(in the rows, 128 means zero)
R: 3 groups of rows, each row roughly a mix of its group's hidden directions; some rows fit no group
R (73 x 19)
[[162 108 122 130 120 139 109 157  71 129 113 118 115 158 171 142 104 135
  121]
 [144 156 124 129  98 155 173 154 117 110 125 108 145 162 161 156 108 122
  107]
 [102 134 140 154 177 137 117 116 145 149 136 107  91 158  87 150 110 114
  126]
 [164 116 113 155 124 118 132 147  80 115 137 164 120 148 154 135 124 173
  151]
 [142 110 134 108  64 127 122 139 112 109  99 123 137 111 179 122 127 134
  104]
 [141 151 118 102  90 141 176 136 140 118 109 152 155 125 171 118 155 121
  111]
 [144 104 110 113 134  94 111 135 136 143 124 159 139  85 139  86 142 175
  131]
 [133  82 129 132 157 100  76 118  95 146 124 145  90 132 119 118 138 135
  146]
 [135 149 127 123  92 159 173 145 127 120 110 142 130 169 171 152 138 114
  108]
 [146 170 115 157 151 140 189 127 157 130 142 118 158 139 118 120 112 147
  131]
 [136 172 124 140 113 130 196 117 149 110 106 143 125 139 158 127 133 139
  104]
 [119 159 117 135 163 133 130 143 167 141 143  99 147  98 104 119  85 158
  112]
 [136 125 115 152 178 113 106 139 136 147 151 116 131 110  98 114  92 176
  139]
 [136 156 125 109  87 144 181 130 135 110 106 142 144 138 171 129 149 112
  107]
 [122 123 131  91  79 158 129 156 119 126 111 133 132 150 169 153 141  97
  104]
 [162 148 115 120 101 129 158 135 100  92 144 118 185 106 143 116 125 128
  148]
 [148 119 120 134 152 101 101 120 101 115 155 105 155  87  98 103 109 143
  161]
 [126 143 119 146 174 108 128 122 161 141 143 106 137  95  92 104  99 164
  127]
 [ 83 136 143 121 126 134 109 123 191 143 120 105 120  97 107 126 111 131
   95]
 [123 151 141 125  67 167 153 133 145 106 106 123 149 123 163 140 121 118
  105]
 [112 179 123 128 143 147 154 135 175 128 136  98 154 105 113 127  95 136
  104]
 [154 141 115 113  94 128 140 147 119 102 135 108 183  86 150 110 107 148
  127]
 [ 99 148 133 124 130 157 131 109 182 138 130 161 154  95 106 109 156 119
  144]
 [143 169 116 156 156 136 184 126 160 132 142 115 158 133 114 117 109 151
  130]
 [121 166 132 114  99 146 186 117 162 115 113 119 148 133 144 129 143  98
  104]
 [149 136 107 132 174  77 167 114 117 134 124 151  98 148 129 112 149 144
  126]
 [146 166 121 140 117 163 177 153 125 117 130 109 148 163 152 152 102 127
  113]
 [105 132 145  93  80 131 138 108 136 110 100 128 121 123 149 133 160  79
  106]
 [107 115 142 156 154 143  79 128 132 138 152 101 120 124  82 144  93 132
  147]
 [109 157 133 121  99 157 152 148 178 131 114 108 141 120 147 140 104 136
   83]
 [119 112 125 106 167 108 117 107 112 143 138 144 110 147  98 125 173  81
  151]
 [132  77 128 106 112 125  73 156  89 140 123 143 108 140 150 141 135 129
  130]
 [152 102 112 108 105 103 113 149 123 133 118 144 146  89 162  95 130 174
  119]
 [122 126 130 106 148 123 138 111 102 129 132 130 109 170 114 145 166  63
  139]
 [115  85 133 105 111 103  82 123 134 143 105 158 104  99 143 107 154 142
  118]
 [151 150 121 133  88 141 167 154 126 110 114 117 146 134 174 136 102 155
  100]
 [151 133 119 116  96 144 186 148 141 137 116 131 152 165 166 131 147 119
  109]
 [137 104 112 125 148 125  88 157 136 153 153 134 157  94 112 106 112 172
  146]
 [121 143 128 100  96 138 156 112 155 123 105 166 147 107 153 106 174 109
  122]
 [146 137 116 171 180 120 129 126 125 135 155 126 133 126  96 119 100 170
  156]
 [139  81 124 136 157  84  86 121 115 149 133 133 108 112 110 103 131 159
  144]
 [ 97 174 143 112 106 145 156 102 159 102 114 113 135 109 125 134 132  88
  107]
 [136 165 119 153 159 121 178 113 169 132 138 110 152 117 105 106 113 150
  127]
 [135 100 129  94  76 117 108 133 113 118 104 153 134 100 169 111 155 129
  120]
 [143 126 117 166 180 116 111 131 118 138 155 128 127 122  97 120  99 171
  156]
 [125 165 131 118  90 162 164 146 148 111 122 101 158 128 151 144 106 118
   99]
 [105 154 138 102  76 150 155 128 168 112 115 124 152 107 144 132 139 107
  101]
 [126 110 140 103  78 130 138 117 111 116 103 145 118 148 160 136 170  86
  120]
 [126 121 135  93  75 138 151 131 131 124 102 133 131 146 166 135 161  90
  103]
 [128 178 117 134 134 165 172 152 158 128 139 110 161 135 131 140  99 135
  111]
 [167 122 111 127 122 120 114 156  96 118 136 105 163  99 149 110  91 167
  132]
 [110 132 144  97  78 136 141 112 130 109 101 133 121 132 153 138 162  78
  110]
 [130  89 131 126 150  96  84 103  94 131 132 148 104 120 108 113 155 117
  161]
 [121 111 122 123 186  99 111 110 115 148 146 138 104 142  88 122 154 108
  154]
 [116 151 135 120 119 132 121 119 142 104 147  79 169  80  99 120 100 114
  132]
 [112 142 137 101  72 149 157 127 149 113 106 145 137 130 159 138 157 100
  106]
 [152 100 126 133 150 119 140 112 101 151 109 149  98 181 141 123 165 104
  139]
 [133 138 125 160 187 119 121 119 122 135 158 100 127 134  80 129  98 137
  152]
 [150 120 123 124  80 130 126 157 123 116 113 119 150 104 173 120 101 170
  106]
 [114 116 129 106  90 130 137 138 160 143  97 170 112 128 167 124 160 140
   96]
 [135 160 136 152 102 141 173 130 122 101 111 103 115 160 155 156 100 128
  100]
 [125 148 127 103 110 124 171 103 143 120 102 164 128 129 151 113 179  99
  119]
 [120 103 125  93 132 105 107 106 132 140 119 166 128 101 124  96 182 107
  142]
 [117 163 137 132 113 168 168 131 135 117 123 112 128 171 137 164 122  89
  112]
 [173 110 109 125 119 110 138 135  76 116 131 163 142 135 158 113 152 144
  156]
 [131 134 120  96 123 109 158 106 139 130 106 172 130 118 147 100 186 109
  125]
 [132  95 116 115 179  93  93 126 107 152 149 137 115 129  96 114 147 123
  154]
 [157 135 116 160 171 133 125 148  99 135 146  96 129 152 120 137  78 152
  135]
 [143  82 136 124 109  91 127  97 106 128 109 151 106 140 139 109 177 113
  142]
 [126 156 130 156 171 137 139 117 125 122 158  88 136 141  82 142  98 113
  147]
 [113 103 129 144 179 101  97 109 141 157 136 144  92 126  91 116 137 144
  143]
 [143 135 115 127 100 142 135 159 152 130 127 137 169  92 156 109 109 180
  116]
 [152  89 120 124 148  74 104 131  78 130 125 115  93 141 134 123 123 141
  125]]
one row of each group, then the others: which group is each in?
[137 103 111 107 172  81 117 115 111 147 134 155 110 127 113 102 167 123
 145] => <70>
[105 100 142 112 131  87  84  95 132 127 115 124 100  86 109 105 142 120
 125] => <78>
[153 136 125 123 117 128 117 131  85  94 147  85 172  99 124 121  99 117
 149] => <75>

[137  87 121 116 127 130  69 164 111 144 150 112 152 105 121 122 105 151
 142] => <70>
[134 115 125 154 187 107 108 110 105 139 151 126 108 142  86 125 125 129
 163] => <75>
[149 150 112 123  99 158 158 171 136 124 135 122 172 128 161 134 104 155
 113] => <70>
[137 133 129 149 147 151 147 138 105 139 121 135  94 199 141 162 125 113
 125] => <75>
[123 161 125 138 134 145 141 145 160 127 141  81 157 106 115 130  77 149
 108] => <75>
[137 156 129 130 103 163 175 140 116 113 120 126 134 175 157 158 130 101
 117] => <75>
